Q: ((-37, -1, -1, -28, 8), (-14, 12, 1, 66, -46), (5, -4, -6, -47, 28))
A: -47
Q: ((-49, 9, 5, -18), (-12, -1, 10, 28), (-56, 8, 7, 14))
A: 7
Q: ((-22, -2, 26, 6, -5, -1), (-2, 0, 1, -12, -5, 25), (14, -7, -15, -8, -13, 55))
A: -13
Q: ((21, -32, -5, -21, -46, 56, -3), (-26, 42, -19, 0, -28, 45, -18), (-35, -51, 17, -13, -13, -29, 41))
A: -29
Q: ((-28, 19, 1, 50, -7, -4, -13), (-26, 22, -1, 55, -9, -2, -13), (-19, 0, -26, -1, -26, -24, 9))
A: -24
Q: ((-13, -26, 19, 20), (-24, 7, 2, -64), (-26, 21, 23, 6))
A: 23
Q: ((1, -26, -11, 40, -23, 49), (58, 27, -33, 0, -3, -11), (-49, 24, -46, 7, 0, -32))
A: 0
Q: ((26, 23, -17, -5, -6), (12, -28, 5, -56, -15), (33, -2, -28, 2, -22))
A: 2
---
[[1, -35, -9, 24, 51, -8], [62, -23, -23, 48, -12, 7]]: -12
[[9, 16, 34, -12, -8, 0, -27], [-1, -37, 68, 1, -32, 4, -51], [12, -2, 26, -23, -12, -2, 11]]: 4
[[20, 29, -24, -12, -9, 44, -49], [-56, 20, 3, 41, 35, -19, -14]]: -19
[[-75, -21, 56, -6, 26], [-25, 24, 16, 71, -9], [30, 5, 0, -40, -33]]: 71
[[-45, 47, 16, -73, 10], [0, 10, -30, -33, -6], [31, 10, -1, 43, -45]]: -33
[[-5, -15, -9, -23, -44, 38], [33, -50, -14, 61, 43, -64], [-8, -2, -15, -8, 8, -4]]: 43
[[38, -11, -32, 14, 22], [-8, 64, 14, -23, -40], [-4, 50, 20, 12, -26]]: -23
[[-22, 67, 20, 24, 32, -23, 16], [7, -53, 30, 30, -45, 17, -42]]: 17
---
array([[4451, 2631, 5764, 6130, 2540, 6563],
       [6055, 6561, 4492, 4778, 1628, 7208],
       [4788, 6632, 2045, 8402, 9736, 7044]]) | 9736

array([156, 247, 101, 238,  54]) | 238

array([91, 10, 93, 46, 60]) | 46

array([ 129, -186, -771,  829, -586,    8]) | -586

array([ 495,  872, -338, -500]) | -338

array([1, 5, 8, 7, 4, 4]) | 4

array([575, 381, 174, 792, 899]) | 792

array([[4443, 8928, 9198, 2431, 5195, 8132],
       [4154, 6572, 8255, 5330, 6262, 9281]]) | 6262

array([247, 189,  49, 104]) | 49
---
[[ 43  65  21  27]
 [  6  39 -49 -45]
 [ 39  62  14  20]] 14

[  0 -64 -38  52 -38 -25 -40] -25

[[ 54  13  11  38 -30 -31 -50]
 [-58  19   4  43 -40 -19  17]
 [ 59 -16  18 -48 -44 -37 -31]] -37

[[ 47 -13  39   6 -13 -40]
 [ 26 -24  52  20 -52  13]
 [  2  -2  18  53  54   3]] 54

[[ 15   1 -64  45  37  48]
 [ 75 -29 -56  -9  -9   2]] -9

[-19 -25 -12 -14  17 -74   3] -74

[ 54  10   1   4 -11   1  -6] 1

[ 62  29  50 -14 -10  40   9] 40

[ 18 -61 -49  52  20  14] 20
---
[   1.621 -109.492   22.778 -137.358  132.545] -109.492

[[  51.162   -7.654  -10.617  -49.198]
 [ 195.432  -61.053  -24.589   70.984]
 [-179.019  -24.887  139.942   93.166]] -7.654

[ 0.04  0.11 -0.05  0.04 -0.18] 0.11

[[ 0.7  0.9 -2.0  1.6  1.8  0.3  0.7]
 [-0.8  1.7 -1.4 -0.6 -1.4  0.4  1.2]] 0.9

[-1.3 -1.4  0.9  0.6 -0.8  1.7] -1.4

[-0.123 -0.023  0.068  0.183 -0.041  0.012] -0.023
